Where one turn sends some rows of the set: a few examples, then the rows asked:
K230: [ 19 -20  22  -3  -8  16  -7   8  -5 -11  -8   2  11 -16   5  12 -22 -17
  -6  11   0  21]
K135: [-11 -16  10   2 -16   7 -10  -7   7  -5  16 -17  11 -13   2   5  13   8
  27  -4   7  -3]
K866: [  3 -19  12   4 -24   8   7  -1   3   5 -18   5  -3 -10   3   5  -3 -15
  20   5  21 -11]
K332: [  3 -24   8 -16  -3  20 -19  -8  11 -10   8 -10   9 -15  -5   0  10   5
  20 -17   0   1]
K93: [  4 -21   9 -18  -6  15 -22  -8  11  -9   8  -9   9 -14   0   6   4  12
  18 -18   6  -1]
K101: [-10 -13  11   0 -16   8 -12  -7   7  -6  15 -18  13 -14  -1   3  13  10
  24  -3   6   0]
K217: [ -8   2 -36  -3   5  -9  18  14  -9  10  15  -5   2   2   8 -17  -1 -12
  -4  17  -9  12]
K331: [ -6  15 -34  -7  -2 -11   9  14  -7   7  12  -7   7  -1   5 -14  -6   0
 -13  20  -4  17]
K348: [  4  -3  14  -1 -30  13  -3  -2   6   0 -24   1   6 -17  -5   2  -3  -1
   8  11  21  -1]
K239: [  7   2  -4  23  16 -13  -1   4   0   1  -3  18   5  19   3 -13 -21  26
 -21 -27 -16  15]
K24: [ 18 -27  21  -1  -6  12  -3   8  -7  -9  -6   4   6 -12  11  16 -24 -21
  -1   7   3  16]
K720: [ 13   0   5  27  30  -4   3   0  -2  10 -12  10   0  20  -1 -17  -3   2
 -29 -20 -17  11]
K35: [  7   2  16  16  23   5  16  11  -2   7 -21  10  -4  13   0 -10  11  23
 -23 -18   3 -13]
K370: [ -2   2 -38  -4   3 -11  12  11  -8  14   7  -1  -3   3   7 -18  -8 -14
 -10  11 -18  18]
K15: [ -2   2 -37  -5  -1 -20   9  12  -7  16   9   2  -5   5  16  -8 -17  -8
 -10   9  -8  13]
K412: [  6 -10  -5  27  22 -11   7   4  -2   3   0  19   1  23   5 -16 -15  13
 -13 -30 -20  11]
K411: [  6   0  16  17  25   5  17  11  -3   6 -20  10  -5  14   0 -11  11  21
 -22 -19   2 -12]
K263: [-11 -16  10   2 -15   9  -9  -8   6  -5  16 -18  13 -14  -2   2  15   6
  26  -4   4  -1]
K168: [ 14   8   7  24  25  -8  -4   1   0  10 -13  10   2  19   2 -11  -9  13
 -35 -19 -10  11]
K934: [ -1  13 -36  -8  -3 -15   4  12  -6  11   4  -1   0   0   7 -14 -14  -2
 -17  14 -12  20]
K899: [  6  -1  -5  24  22  -4   3   3  -1  -1  -4  16   7  17  -5 -23 -11  17
 -19 -25 -26  19]
K935: [ -7   5 -35  -4  -1 -19  13  15  -8  11  15  -2   1   5  15  -6 -12  -3
  -6  15   2   8]
K992: [  3 -29   8 -15  -2  15 -18  -8  10  -7  10  -8   6 -11   2   5   6   5
  24 -20   5  -4]
K144: [ 13  -2   5  28  28 -11   2   2  -2  12 -10  13  -3  24   9  -9 -11   5
 -27 -23  -9   5]
K8: [ 18 -27  21   0  -4  18  -1   7  -7 -10  -7   2   8 -14   5   9 -18 -26
  -1   9  -4  19]
K456: [  2 -14  12   3 -21  21   6  -4   3   1 -23   0   4 -16 -10  -9   9 -19
  15  11   8  -1]
K596: [  6   1  16  16  25   6  16  11  -3   6 -21  10  -4  13  -1 -12  12  21
 -22 -18   1 -11]

K348 moves to K866
K144 moves to K720
K24 moves to K8
And these:
K239 moves to K412
K934 moves to K15
K331 moves to K935
K135 moves to K263
K332 moves to K93

Where one turn sends some rows of the set: a few examples, then the rows asked:
K27: [ -4 -16  -3  16  25  24   0  16  32  -4 -20  12   4   1]
K23: [-10 -11  13  12  -1  25  15   1   2  30   0   6 -22  20]
K115: [-19  11   7 -13   8  11 -19  -2  -6   8  -8 -14 -15   3]
K589: [-17 -16   6  11  -9  38   6 -14   1  19  -1  18   0   0]
K88: [  3 -29 -15  10 -14   3  11   8   4  -3  -8  22  -5  -5]
K39: [-14   7   5  -9   7  14  -7  12 -10  20   5  29  20  -3]
K29: [  5  -1   8   1  -2  15   4  15   4  11   0 -28 -15  12]
K740: [-10   7  15   3  -3  12 -10 -11  30   4   3   9  26   3]
K33: [-15  27  15  -4  -9  14   2  13  16 -14   1   7  15   4]
K620: [-10   7  18  -7 -22  22   3  -3  16   0  22  15 -11  13]
K206: [ 12   4  16  -5 -11  24  -2  -8  29  10  -1  10 -17  -4]
K44: [ -3 -13   2  10  20  17  -1   9 -19  17  -7  -9 -23  -7]
K560: [-20  11  -8   7  12  -5   0  30   2   0   3  34   2 -12]
K430: [-12 -17   0  -9  11 -16 -13  12  24  -8  11   9  -8  18]
K482: [-23 -21 -16   2  24 -10   8  14   4   3 -12  16  -8  13]
K919: [  9 -11   8 -16   1   5  17   2  16 -20   4  -8 -16  -4]
K613: [ -5  25   9  19  14   2  -5  18  23   8  11 -12   6  -2]
K993: [-25  11   0  -3  -3  -3  -6  -4  20 -28   5   3 -14   4]
K141: [ -9  -1   0   7  -7 -17   3  -5  11 -19  11  -8  14   2]
K750: [ -3 -22  10  28  19  17  19   6  14  -9   4   4  19   2]
K797: [  4  -5  10  -4  21  16  -1   5 -14 -16  20  -4 -13 -13]
K481: [-11 -26   1   0  12  24  16   9   0   6  21  -5  15 -16]
K81: [-12  -2  34  -5  -3  15  -2   3  11 -20   5 -11 -19   4]
K186: [-42 -10  -5   2  -6 -10  10  -1   8   5  -5  -5   2  -1]
K581: [-16   9  -2 -11   1  -2   4  17  16   1 -16  11 -11  29]
K323: [-18 -31  19   7   3  14 -12  10 -11  15   2  12 -24   4]
K148: [ 6 18 21  8 10  0  6 24  8 -1 20 16 -4 21]
K534: [  2   7   7  11  10  24 -20   8   5  -2 -11  18  15  20]
K37: [-20   1   6  13   2  12   7   6  -5   0   9  22  27 -25]
K300: [-15  -6  -9  22  19   0  21   4  12 -25   4  18  -9 -10]
K864: [-12 -18   2  22   2   6 -10  -8  17   8   9  26  -1 -30]
K962: [  8  -6 -12  19   1   5  11  21  18   4  14  24 -10 -24]
K313: [-10  -3  19   8  -1   9  23  12  34  17   9  24 -24   0]
K389: [-2  9  2 31 23  3  2 24 -2 14  3 18 12  4]
K51: [-23   5  26  -7  12  -1   0  -1   9  15  32   3 -14  -3]
K898: [ -9  -2  -1 -28   1  10 -12   8  21  21  21  15  -4  -2]
K209: [-16 -31  -7  22  -8   9 -17  -2   4  11  -6   0  -2  -4]
K910: [-19   2   4   9  10  32  19  14  -8  25  23  13   5   6]
K816: [-18 -13   8   0  20  15   6   6   8  34  19  29  -9  -7]
K946: [-26  -6  -5  20  35  11   3  12   9 -10 -12   0 -22   8]
K119: [ -5 -10  -5   3  14  38  15  -2  10   5 -15  -1   4 -21]
K780: [ -3 -22  18   2  29  -3  -6  13  -1 -13  -4  14 -26   3]
K793: [-27  17 -11  20  25 -10  15   7   7  -1   4   5  -4  -7]
K671: [  0 -28  15  13   5  21   5   6   6 -11 -21  15 -23  -3]

K482 moves to K44
K186 moves to K797
And these:
K946 moves to K323
K613 moves to K430
K148 moves to K581
K671 moves to K589
K793 moves to K780
K481 moves to K962
K993 moves to K81
K864 moves to K750
K740 moves to K141

Where one turn sends some rows of the set: a few examples, then the rows asked:
K56: [ -8   2 -11  -5 -19   7 -20   6   2  10  20  -3 -15 -13   6 -13  -8 -19
  10  -1   2 -23 -12 -11]
K306: [  3   8  -4  17  15   9  27  -7   0  -4  -1  21   7   4   8   4 -15  28
  26   0   7  15   9  -4]
K540: [  1  29  -2   5  21   5 -12  10   6   0   1  12   5  -2  30 -20  20   9
   1   8   3  18  20  -5]
K363: [-12  11  -8  -4 -23  17  -2   4  -6   9   4  11  -3   8 -22  12  -9  -8
  18  -4   5  23 -13 -23]
K821: [  2  14   0   0  -7  17  -2   7  -9   3 -24  -8   5  -6  -9 -20  -1 -15
  -8 -32  -7  18 -10  10]
K282: [ -4 -24 -14   2  15 -10  11  -3  -2   3 -16   1  -9   6   7   7   6  10
 -14  16   1  -6  16  25]
K873: [ -3  -1  -8 -12 -28   0  -9  19  21 -21  20 -14  -2  -5  -4   0 -19   0
   6   1   0  -8   2 -10]
K685: [ 17   2   8 -12  -1   5   3   7  33  -2  11   0  13  -4   3  14   0   4
 -39  -1   8   4  -3  -4]
K248: [ 13  -4 -10 -12  -1  -2 -16   3  24 -27  20  -2  10 -14  -6 -23   5   6
  -6   8   1   8  -9 -11]
K751: [  1  17   0   8   7   5  29 -10 -10  -9   2  10  -7   1  10  22 -15  16
  31  -3   9  -4  12  -7]
K22: [  7  16  -9 -21  10   7   3 -11  -3 -15  -3  14   2  -4  -8   7  12  -5
  13   5  14  25 -26 -27]
K305: [ 11 -19   2  -2   1   9  -5  23  -7  -7 -10   2 -16   3  28   4   4  -3
  20   9   0   3   7  32]
K650: [  6  18 -15  -6  -3  -1  -3  -9  -7  -3  30   0   0  -1   5  24   8   3
 -31 -25   0  -2  15  10]
K830: [ -3   9 -16 -22  -9   9   4   2   3 -19   8  11  10  11  -8  15  -8   1
  17   3  10  37 -12 -14]
K997: [ -6 -24 -13  -1   5  -9  12   0  -7   0 -10  -4 -12   9   8  16  -1   6
 -13  13   1  -7  21  28]
K178: [-19  16 -25 -20   2   5   0   2  -7 -14 -19  -6   8   3   5  -5  -4 -10
   6 -17 -10  11   4  29]
K105: [ -5  -9  -3  -9  18   2 -10 -21  11 -12   9  -2  12   6   6  10  11   2
  40   4  -2   8 -20   2]
K905: [-16   3 -12 -12 -13   3  -6   5  24  11  20   4   3   4   0  26  -7  -1
 -23   5  -2 -13  15  10]
K637: [  6  -4  20   4   5   9  -5 -13   8   4  -2 -10   1  -1  -1   9   6  -5
  36  -9   1  -3 -29 -17]
K591: [  3   1 -16  -8  11   1  -9   8  18  -1   1   7  -2 -14  18 -30   1  -2
   8  10   7 -15 -24 -15]
K215: [ 10 -13  18   3  -3  11  -4  -6  15  -7   9 -11  15   8  -2   8  -5   2
  31 -11   0  21 -24  -8]
K541: [ 11  30  15   5  -2   4 -11  17  11 -16   9  -6   6  -2  10  -5  13  12
  -7  -1   0  25  30 -11]
K381: [ 24 -13  18  -3  -3   6 -14   8 -15 -17  -3  -8 -22 -10   5  10  21  -9
   9   4  -3  -1  10  20]
K46: [ 11  23  -8   2  11 -12  20  10  18  -9  -6   1   5  -1   7  15   6  27
 -26 -15   4  -9   7  -7]
K951: [ 24 -25  14   7   1   0  10  -3  -9   1 -10 -12 -11  -3  -3   7   7   0
 -32  -2   6   5   6  11]
K281: [  1  34   9   7   4  13 -12  14 -10  15   5   3 -10  -3  35  -8  10 -12
   4  -5   8   1  15 -10]
K918: [-22  20 -22 -11   7  -1  -1   0  -1 -11 -31  -4   5  -4 -10 -11   8  -1
   6 -12 -14   4   6  20]
K870: [  9  20   5 -13  -2  10   1   0 -11 -17 -24 -17   3 -11  -8  -9   6 -16
 -10 -30  -5  12  -9   8]
K483: [  2   7   7  -1  -4  12   0   7  17  31   2   5  -5  -7  10  12  -2 -13
 -27  -4   8 -23 -11  -9]
K619: [  0  14 -18  15  13   2  -6  -9   0  24  10  18   3  -5  -1  -5  20  13
 -31 -16  -3  -2   5   2]
K882: [ 12  10  10  18   1  13   8 -27 -15  -5  19  13  -1  -7 -19  10   3  15
  12  -9   1  15  15 -11]
K156: [ 18 -24  13  14  -2  15 -18  16  -6   4  -9   7 -12  -5   3 -14  18   1
   7   6  -6  14   6  23]
K295: [-10  34   6   2 -12   5 -12  17  -2  -5  13  -9  -9   2  18  10   4  -2
   8  -2  -2   2  37  -4]
K193: [-19 -10   1   4  -2   5 -14 -13  12   1  10  -6   6  10 -10  14   0   3
  44   0  -9   2  -9   0]
K448: [ -5   6 -16 -13  22  -1  -5  -6  27  12   5  17   8  -6  12   6  15   2
 -26  15   4 -14  -3   4]
K885: [ -1  16 -16   8  -2   5  16  18   3  21   3   8   0  10  27  11 -15   9
 -18 -24   7  -9   1   5]
K755: [ 19 -25  11  12   0   4   9  -1 -14  14 -11  -8 -15  -2   3   3   4  -6
 -29  -4   7   0   2  12]
K942: [ 14   8   4  13  11  19   8 -28 -24   5  21  21  -3  -6   5   5  -1   2
  15 -10   8  17   2  -4]
K196: [-16  19 -14  -8   1   8   3  -4  -4   9 -13  17  -7  -1 -13   8   7  -5
  26   7   8   5 -20 -28]
K59: [  9 -14  10   7   2  -1  -5  21   5 -16 -23  -2 -15  -5  -1   3  18  14
  18  16  -9  -3  16  18]

K870 moves to K918
K882 moves to K306
And these:
K248 moves to K591
K951 moves to K282
K22 moves to K196
K295 moves to K541
K685 moves to K448
K619 moves to K885
K193 moves to K215
K59 moves to K156

